In the data rows, zero lies at 4.5, halfway between 4 and 5.
Each second row below is the first row of its pair, turned about zero in one of two ways (a turn may also mirror it), then rescaled, with some noise.
After each pair comes the number of its way: 0 for the first way seen, 1 for the next new one, and so on.
array([5., 4., 6., 4., 5., 4., 4., 8., 4., 6., 1., 2.])
array([4., 6., 3., 2., 4., 2., 4., 9., 4., 6., 4., 4.]) 0

array([4., 4., 8., 4., 4., 2., 1., 9., 3., 3., 1., 2.])
array([4., 4., 6., 2., 4., 1., 4., 9., 3., 3., 2., 2.]) 0

array([5., 3., 8., 4., 5., 2., 2., 8., 3., 4., 0., 3.])
array([7., 4., 7., 6., 4., 5., 2., 6., 4., 2., 1., 2.]) 1

array([5., 4., 3., 6., 4., 5., 4., 2., 5., 4., 8., 7.])
array([5., 3., 5., 7., 5., 6., 5., 0., 5., 4., 5., 5.]) 0

array([3., 5., 6., 5., 5., 5., 6., 2., 6., 6., 4., 3.])
array([4., 4., 5., 6., 5., 6., 6., 2., 6., 4., 5., 2.]) 1

array([4., 4., 4., 4., 5., 4., 7., 3., 5., 8., 5., 5.])
array([4., 5., 4., 4., 5., 5., 4., 4., 5., 7., 6., 6.]) 0

array([4., 5., 5., 4., 5., 2., 3., 8., 4., 5., 6., 5.])
array([5., 5., 8., 5., 5., 4., 3., 7., 5., 5., 3., 3.]) 0

array([4., 5., 5., 3., 4., 2., 2., 9., 4., 4., 6., 4.])
array([5., 5., 6., 5., 6., 4., 2., 8., 3., 5., 4., 4.]) 1

array([4., 5., 5., 4., 5., 2., 3., 8., 4., 4., 6., 5.])
array([4., 4., 6., 4., 5., 3., 2., 7., 3., 6., 5., 3.]) 1

array([4., 6., 4., 3., 4., 2., 2., 9., 3., 4., 6., 5.])
array([5., 4., 8., 5., 4., 4., 2., 8., 4., 4., 2., 2.]) 0

array([3., 4., 2., 4., 4., 3., 9., 2., 5., 4., 8., 6.])
array([1., 4., 4., 2., 5., 2., 9., 2., 4., 7., 5., 5.]) 1

array([7., 6., 3., 6., 4., 8., 2., 5., 4., 3., 5., 4.])
array([7., 3., 2., 4., 5., 6., 6., 4., 2., 3., 2., 3.]) 0

array([3., 5., 5., 4., 5., 4., 5., 3., 5., 9., 4., 4.])
array([5., 5., 6., 5., 4., 7., 4., 2., 4., 6., 4., 4.]) 1

array([4., 6., 6., 5., 5., 4., 3., 5., 5., 5., 6., 4.])
array([5., 5., 5., 4., 5., 5., 3., 5., 5., 5., 5., 3.]) 1

array([3., 5., 4., 3., 5., 1., 1., 9., 3., 4., 5., 6.])
array([5., 4., 9., 6., 6., 4., 1., 8., 6., 6., 0., 3.]) 0

array([4., 4., 6., 5., 5., 4., 5., 4., 6., 5., 6., 5.])
array([4., 4., 6., 5., 5., 4., 5., 4., 6., 5., 6., 5.]) 1

array([7., 4., 0., 4., 3., 9., 4., 2., 3., 2., 3., 3.])
array([5., 5., 0., 3., 3., 6., 5., 5., 4., 0., 8., 7.]) 1

array([4., 5., 6., 4., 5., 3., 4., 4., 5., 5., 6., 6.])
array([4., 4., 7., 5., 5., 3., 4., 3., 5., 5., 5., 4.]) 0

array([7., 5., 6., 7., 5., 5., 2., 6., 4., 3., 3., 3.])
array([5., 3., 3., 5., 4., 3., 6., 6., 3., 3., 2., 4.]) 0

array([2., 5., 3., 3., 5., 2., 3., 1., 4., 7., 9., 6.])
array([2., 4., 5., 4., 5., 3., 3., 1., 4., 9., 7., 4.]) 1

array([4., 3., 7., 4., 5., 2., 2., 9., 3., 5., 0., 4.])
array([7., 2., 7., 5., 4., 6., 1., 7., 4., 3., 0., 4.]) 1

array([5., 5., 3., 6., 4., 7., 5., 3., 5., 3., 8., 5.])
array([5., 4., 4., 6., 3., 7., 7., 2., 5., 3., 6., 3.]) 0

array([3., 5., 5., 4., 5., 4., 6., 3., 5., 9., 3., 4.])
array([6., 4., 5., 6., 5., 8., 5., 1., 5., 6., 4., 4.]) 1

array([3., 4., 6., 5., 5., 5., 7., 2., 6., 6., 4., 4.])
array([2., 5., 4., 4., 4., 4., 5., 4., 5., 6., 7., 6.]) 0

array([3., 5., 6., 5., 5., 4., 5., 4., 6., 4., 6., 4.])
array([4., 5., 7., 4., 5., 5., 6., 4., 6., 6., 5., 3.]) 1

array([4., 5., 5., 3., 5., 2., 3., 8., 3., 6., 4., 5.])
array([5., 5., 7., 6., 5., 4., 2., 8., 5., 6., 2., 3.]) 0

array([4., 5., 5., 6., 5., 5., 4., 3., 7., 4., 6., 6.])
array([3., 4., 4., 6., 5., 4., 7., 2., 6., 5., 4., 6.]) 0

array([4., 3., 5., 5., 4., 4., 6., 2., 5., 5., 7., 8.])
array([5., 4., 6., 6., 4., 5., 5., 2., 6., 5., 6., 6.]) 0

array([5., 4., 6., 4., 5., 4., 4., 7., 4., 6., 2., 3.])
array([3., 5., 4., 4., 6., 3., 3., 8., 3., 5., 4., 5.]) 0

array([4., 4., 7., 4., 4., 3., 2., 9., 3., 6., 1., 3.])
array([6., 4., 7., 5., 4., 7., 1., 7., 3., 3., 0., 2.]) 1

array([3., 4., 5., 5., 5., 5., 6., 2., 7., 5., 5., 5.])
array([3., 5., 6., 5., 5., 4., 6., 2., 7., 5., 5., 4.]) 1

array([3., 3., 6., 5., 5., 5., 8., 1., 7., 6., 4., 4.])
array([4., 5., 3., 4., 5., 3., 5., 3., 6., 5., 9., 7.]) 0

array([8., 3., 0., 4., 2., 9., 6., 1., 3., 1., 2., 3.])
array([7., 4., 0., 3., 3., 9., 5., 3., 2., 1., 6., 5.]) 0

array([3., 5., 4., 3., 4., 1., 2., 9., 3., 4., 5., 4.])
array([4., 5., 5., 4., 4., 3., 1., 9., 3., 7., 2., 2.]) 1

array([5., 5., 6., 4., 5., 4., 3., 7., 4., 6., 2., 3.])
array([8., 5., 5., 6., 4., 6., 2., 6., 5., 4., 2., 3.]) 1

array([8., 3., 0., 4., 3., 9., 6., 1., 3., 1., 2., 5.])
array([5., 4., 0., 2., 3., 4., 7., 3., 4., 0., 7., 8.]) 1

array([4., 6., 5., 5., 5., 4., 3., 6., 5., 4., 7., 5.])
array([4., 5., 6., 4., 4., 5., 3., 6., 4., 6., 6., 4.]) 1

array([4., 4., 4., 5., 5., 5., 7., 3., 5., 7., 5., 5.])
array([4., 4., 4., 5., 5., 6., 6., 2., 5., 6., 5., 5.]) 1

array([3., 4., 6., 4., 5., 3., 5., 3., 5., 6., 6., 6.])
array([4., 5., 6., 5., 6., 4., 4., 3., 6., 6., 4., 6.]) 1

array([7., 6., 2., 6., 4., 9., 1., 4., 4., 3., 5., 5.])
array([7., 4., 1., 4., 3., 8., 7., 3., 4., 3., 1., 3.]) 0

array([5., 4., 3., 5., 5., 6., 7., 3., 5., 5., 6., 5.])
array([4., 5., 5., 4., 4., 5., 6., 3., 5., 6., 7., 6.]) 1

array([4., 5., 4., 3., 4., 2., 2., 9., 3., 4., 5., 5.])
array([5., 5., 6., 4., 5., 4., 1., 9., 3., 7., 1., 3.]) 1

array([3., 3., 6., 5., 5., 5., 7., 2., 6., 6., 4., 5.])
array([3., 4., 3., 4., 5., 3., 4., 3., 6., 5., 7., 7.]) 0

array([5., 4., 8., 5., 5., 2., 2., 8., 3., 4., 1., 3.])
array([5., 5., 5., 3., 4., 1., 3., 8., 2., 4., 3., 5.]) 0

array([7., 3., 0., 4., 3., 7., 9., 1., 3., 1., 2., 4.])
array([5., 3., 0., 2., 3., 2., 9., 3., 4., 0., 5., 6.]) 1

array([2., 4., 2., 3., 5., 1., 6., 1., 5., 5., 9., 8.])
array([4., 5., 8., 7., 6., 7., 3., 0., 7., 5., 7., 5.]) 0

array([3., 4., 6., 4., 5., 4., 6., 2., 5., 9., 3., 4.])
array([2., 5., 3., 3., 7., 4., 3., 3., 5., 8., 7., 6.]) 0

array([6., 5., 7., 6., 5., 3., 1., 7., 3., 3., 2., 3.])
array([5., 4., 5., 4., 4., 2., 4., 7., 2., 3., 2., 4.]) 0

array([3., 5., 6., 5., 5., 3., 5., 4., 6., 5., 6., 6.])
array([3., 4., 6., 5., 6., 4., 5., 4., 6., 5., 6., 5.]) 0

array([4., 6., 5., 5., 5., 4., 3., 5., 5., 3., 7., 5.])
array([4., 4., 7., 5., 4., 4., 5., 3., 6., 4., 4., 3.]) 0

array([5., 5., 6., 4., 6., 4., 4., 6., 5., 5., 4., 4.])
array([3., 5., 6., 4., 5., 3., 5., 5., 4., 5., 4., 4.]) 0

array([3., 4., 6., 5., 5., 4., 6., 2., 5., 8., 3., 4.])
array([5., 5., 6., 7., 5., 7., 5., 1., 6., 6., 4., 3.]) 1

array([5., 4., 3., 5., 4., 6., 6., 3., 5., 4., 7., 5.])
array([5., 5., 4., 6., 4., 7., 5., 3., 5., 4., 6., 5.]) 0

array([4., 4., 6., 5., 5., 3., 7., 3., 6., 7., 5., 5.])
array([3., 5., 5., 5., 5., 3., 5., 3., 7., 5., 8., 6.]) 0

array([5., 4., 4., 6., 4., 6., 4., 2., 5., 2., 8., 6.])
array([5., 4., 6., 6., 3., 6., 8., 1., 5., 2., 5., 4.]) 0

array([4., 4., 6., 4., 5., 3., 6., 4., 5., 6., 6., 5.])
array([5., 5., 6., 5., 5., 5., 5., 4., 5., 6., 4., 5.]) 1

array([7., 5., 5., 6., 5., 6., 2., 5., 4., 4., 4., 4.])
array([7., 4., 3., 4., 4., 4., 6., 5., 4., 5., 3., 5.]) 0

array([6., 5., 7., 5., 5., 2., 1., 8., 3., 3., 2., 3.])
array([6., 6., 6., 6., 5., 4., 1., 7., 3., 3., 3., 3.]) 1

array([4., 5., 5., 4., 5., 3., 3., 7., 4., 4., 6., 5.])
array([6., 5., 7., 5., 4., 4., 4., 5., 5., 4., 3., 2.]) 0

array([5., 5., 6., 5., 5., 4., 3., 7., 5., 5., 3., 3.])
array([4., 4., 4., 4., 5., 3., 4., 6., 3., 6., 3., 4.]) 0

array([5., 4., 3., 6., 4., 6., 4., 2., 5., 3., 8., 6.])
array([3., 4., 3., 5., 5., 3., 5., 4., 5., 6., 8., 7.]) 1

array([4., 3., 0., 4., 3., 4., 9., 1., 4., 2., 4., 5.])
array([6., 7., 3., 8., 4., 8., 1., 2., 6., 1., 9., 6.]) 0

array([7., 6., 1., 5., 4., 9., 1., 3., 4., 2., 5., 4.])
array([6., 4., 1., 4., 3., 8., 7., 3., 2., 3., 1., 4.]) 0

array([5., 3., 0., 3., 3., 5., 9., 1., 4., 1., 3., 4.])
array([5., 7., 2., 7., 4., 7., 1., 2., 5., 0., 9., 6.]) 0

array([7., 5., 6., 6., 5., 4., 1., 7., 3., 3., 3., 3.])
array([6., 4., 5., 5., 4., 2., 5., 6., 2., 3., 1., 4.]) 0

array([8., 2., 0., 3., 3., 9., 9., 1., 3., 2., 2., 4.])
array([7., 4., 0., 3., 3., 3., 9., 3., 3., 0., 6., 7.]) 1

array([5., 5., 6., 4., 5., 4., 5., 6., 5., 6., 4., 3.])
array([4., 5., 4., 4., 4., 3., 5., 7., 4., 6., 4., 5.]) 0

array([4., 6., 5., 4., 5., 3., 3., 6., 5., 5., 6., 5.])
array([4., 5., 6., 5., 5., 4., 5., 5., 5., 5., 4., 4.]) 0

array([7., 4., 0., 5., 3., 9., 4., 2., 3., 0., 2., 3.])
array([4., 5., 0., 2., 2., 6., 5., 5., 4., 0., 9., 8.]) 1

array([5., 4., 7., 4., 4., 4., 3., 8., 4., 6., 1., 1.])
array([3., 5., 4., 2., 5., 3., 3., 9., 3., 5., 4., 3.]) 0

array([4., 4., 8., 4., 4., 3., 2., 9., 3., 4., 1., 1.])
array([3., 4., 5., 3., 4., 1., 3., 9., 2., 4., 3., 4.]) 0

array([5., 3., 7., 4., 5., 3., 4., 8., 3., 7., 0., 2.])
array([4., 4., 4., 3., 4., 2., 2., 9., 3., 6., 4., 6.]) 0

array([3., 6., 5., 5., 5., 4., 2., 4., 5., 4., 8., 5.])
array([4., 6., 6., 5., 5., 4., 2., 5., 5., 6., 7., 5.]) 1

array([3., 4., 1., 3., 4., 3., 9., 1., 5., 3., 6., 7.])
array([3., 4., 2., 3., 5., 2., 9., 2., 5., 7., 3., 6.]) 1

array([3., 6., 4., 5., 5., 4., 4., 3., 5., 8., 5., 6.])
array([5., 5., 5., 6., 6., 6., 3., 3., 5., 7., 5., 5.]) 1

array([3., 5., 5., 5., 5., 3., 4., 4., 5., 6., 7., 6.])
array([3., 5., 6., 5., 5., 6., 4., 3., 6., 6., 6., 5.]) 1

array([4., 5., 6., 5., 5., 4., 4., 4., 6., 5., 7., 5.])
array([3., 5., 6., 4., 5., 5., 3., 3., 5., 6., 6., 4.]) 1

array([7., 5., 1., 5., 3., 9., 3., 2., 3., 2., 3., 4.])
array([6., 3., 0., 4., 2., 9., 7., 2., 3., 3., 3., 4.]) 0

array([6., 2., 0., 3., 3., 6., 9., 1., 3., 1., 2., 5.])
array([5., 3., 0., 3., 4., 3., 9., 3., 4., 3., 4., 7.]) 1

array([4., 6., 6., 5., 5., 4., 3., 5., 5., 5., 6., 5.])
array([5., 5., 6., 4., 4., 4., 3., 5., 6., 5., 6., 5.]) 1

array([4., 5., 5., 5., 5., 3., 3., 5., 5., 5., 6., 6.])
array([4., 4., 8., 5., 6., 4., 4., 4., 6., 6., 3., 5.]) 0

array([4., 5., 6., 5., 5., 4., 5., 4., 6., 5., 6., 5.])
array([4., 5., 6., 5., 5., 4., 5., 4., 7., 5., 6., 3.]) 0

